[[113, 136, 141, 138], [140, 138, 134, 150]] --> 140
[[133, 153, 128, 121], [131, 131, 126, 114]] --> 131
[[149, 138, 123, 128], [144, 120, 152, 121]] --> 144
[[107, 130, 108, 124], [137, 129, 131, 138]] --> 137
[[117, 121, 136, 128], [112, 106, 144, 129]] --> 112
[[147, 135, 112, 107], [114, 102, 117, 126]] --> 114
---
[[127, 120, 125, 119, 130, 134, 119], [104, 119, 146, 140, 132, 127, 127]] => 125
[[107, 142, 132, 111], [107, 139, 130, 112]] => 132
[[141, 109, 152, 114, 113, 109, 139], [124, 110, 114, 117, 150, 109, 128]] => 152
[[115, 154, 131, 133, 145], [128, 137, 112, 115, 134]] => 131
[[150, 143, 138, 143, 131], [146, 139, 136, 142, 131]] => 138
[[117, 104, 132, 136, 105], [121, 125, 127, 113, 123]] => 132
[[111, 120, 125, 157, 140], [130, 121, 131, 111, 122]] => 125
---
[[114 136 103 116 131 119]
 [107 151 101 118 134 116]] 114

[[126 140 119 124 120 118 122]
 [156 135 100 144 157 140 142]
 [117 120 136 111 110 130 114]] 126

[135 138 106 108 142 153 116] 135

[105 131 108 113] 105

[111 149 104 133 144 133] 111

[101 134 125 126 114 129 147] 101
---
[[123 119 132 139 126 134 117]
 [124 131 135 126 117 134 142]
 [125 129 124 100 129 132 112]] ==> 125

[[139 127  99 106 131 123 139]
 [111 113 136 105 120 113 121]
 [128 133 108 100 128 133 128]] ==> 128

[[119 157 116 118 108]
 [115 138 142 126 128]
 [134 110 150 127 143]] ==> 134

[[144 137 135 114]
 [143 152 134 106]
 [143 119 131 123]] ==> 143

[[111 118 134 134 134]
 [157 124 106 105 115]
 [115 147 156 156 137]] ==> 115

[[133 122 141 107 104]
 [138 116 120 140 120]
 [125 137 107 147 144]] ==> 125

[[125 120 139 104]
 [144 104 133 146]
 [134 131 122 123]] ==> 134

[[148 115 149 137 120 149 122]
 [130 106 129 135 128 117 108]
 [131 111 138 146 128 107 109]] ==> 131

[[137 142 127 142 136 148]
 [123 141 111 147 117 135]
 [123 144 100 123 110 118]] ==> 123
---
[[113 117 123 142 114 141 140]
 [139 128 112 101 129 114 124]
 [118 116 116 138 111 131 140]] | 140

[[121 135 133 127 123 125 142]
 [129 108 141 129 139 132 132]
 [115 135 153 121 132 124 106]] | 142

[[100 141 132 151 134 114 135]
 [116 142 117 140 127  99 146]
 [112 145 121 137 127 120 127]] | 135

[[127 131 132 124 134 134]
 [115 122 117 130 110 115]
 [128 110 122 120 103 122]] | 134

[[144 130 122 132]
 [134 126 130 151]
 [109 124 134 143]] | 132

[[142 139 123 109]
 [131 127 132 154]
 [135 130 126 103]] | 109

[[142 118 135 135 131 129 122]
 [131 136 135 138 134 124 149]
 [120 133 123 116 126 129 124]] | 122

[[128 124 124 133]
 [149 102 135 135]
 [127 127 126 128]] | 133

[[149 109 117 108 142]
 [105 113 123 146 137]
 [117 108 147 148 122]] | 142
---
[142 128 115 152] | 115
[103 130 128 125 148 138] | 128
[122 146 130 109 114 106 121] | 130
[147 106 144 145 107 129] | 144
[106 125 122 119 133 129] | 122
[128 125 120 151] | 120
[130 120 113 123 132 154] | 113
---
[[122 136 155 131 123 138 139]
 [123 131 138 127 121 133 132]
 [128 121 110 126 126 123 119]] ⇒ 138

[[133 125 128 147 134 135 125]
 [140 118 132 120 103 134 133]
 [130 134 135 115 117 126 131]] ⇒ 135

[[130 141 130 122 132 130 114]
 [124 138 135 120 129 125 107]
 [126 138 135 120 129 125 100]] ⇒ 130

[[128 127 131 151]
 [124 129 121 124]
 [135 119 137 138]] ⇒ 131

[[143 141 144 125]
 [134 135 153 135]
 [125 125 143 136]] ⇒ 144

[[147 116 151 133 120 158 117]
 [138 127 140 128 125 138 124]
 [134 122 135 127 132 130 135]] ⇒ 158

[[124 131 130 131]
 [130 152 100 110]
 [149 109 124 114]] ⇒ 130
---
[153 126 142 107 112] -> 126

[[156 154 116 101 151 112]
 [137 125 117 136 109 138]
 [138 136 120 157 149 125]] -> 112

[[139 147 133 137]
 [147 149 119 124]
 [127 133 125 118]] -> 124

[134 144 119 154 142] -> 142

[[122 115 123 153 116 122 133]
 [158 139 131 137 121 119 125]] -> 119

[142 148 131 107] -> 142

[151 125 127 132 134 153] -> 132
---
130  111  154  149  143  117 | 117

115  108  116  137
157  136  148  128
| 115

128  137  132  150
148  137  125  126
| 126

128  155  130  126  151  117
109  111  141  114  139  138
| 111

132  133  156  106  116  148  141
134  142  137  133  134  112  131
129  108  113  120  126  148  124
| 108

135  132  115  152  139  106  130 | 115

131  157  116  134  123  121 | 121

154  149   99  129  100 | 100

124  134  105  126  122  130  120
129  109  129  138  121  113  126
| 109

132  114  135  118  120  150 | 118
---
[[136 116 140 107 116 132]
 [140 115 140 107 116 128]
 [135 124 138 115 123 128]] | 115

[[125 137 152 145 137]
 [126 125 135 130 131]
 [127 149 149 134 125]] | 149

[[112 154 110 143 111]
 [147 115 145 104 111]
 [108 143 111 152 141]] | 111

[[144 154 117 108 115]
 [113 147 146 139 128]
 [107 130 140 132 122]] | 140

[[109 100 156 119]
 [120 108 135 137]
 [134 145 115 119]] | 145

[[120 150 115 158]
 [150 111 141 105]
 [158 124 128 134]] | 124

[[105 110 124 141 129 104]
 [112 149 114 145 109 146]
 [151 145 102 141  99 140]] | 141
---
[[122 155 130 136 153 120 130]
 [128 128 128 128 128 128 128]
 [108 126 132 125 129 113 139]] ==> 113

[[119 125 114 153 123 125]
 [106 134 134 146 132 121]
 [104 150 142 136 143 118]] ==> 143

[[140 128 118 139]
 [129 135 115 137]
 [155 107 123 142]] ==> 123

[[124 109 156 136 106]
 [147 111 121 141 109]
 [136 112 123 126 130]] ==> 126

[[138 132 107 149 123 137 123]
 [128 138 142 123 132 127 131]
 [130 141 134 129 128 129 128]] ==> 129

[[136 129 124 135 106 122]
 [125 138 128 124 125 132]
 [123 128 114 135 121 147]] ==> 121

[[105 103 116 114 109]
 [112 106 123 110 111]
 [121 140 109 153 120]] ==> 153

[[137 121 144 121 133]
 [119 125 115 132 132]
 [133 140 123 140 104]] ==> 140

[[133 124 133 122 113 128]
 [136 155 130 131 129 122]
 [145 143 118 140 150 129]] ==> 150
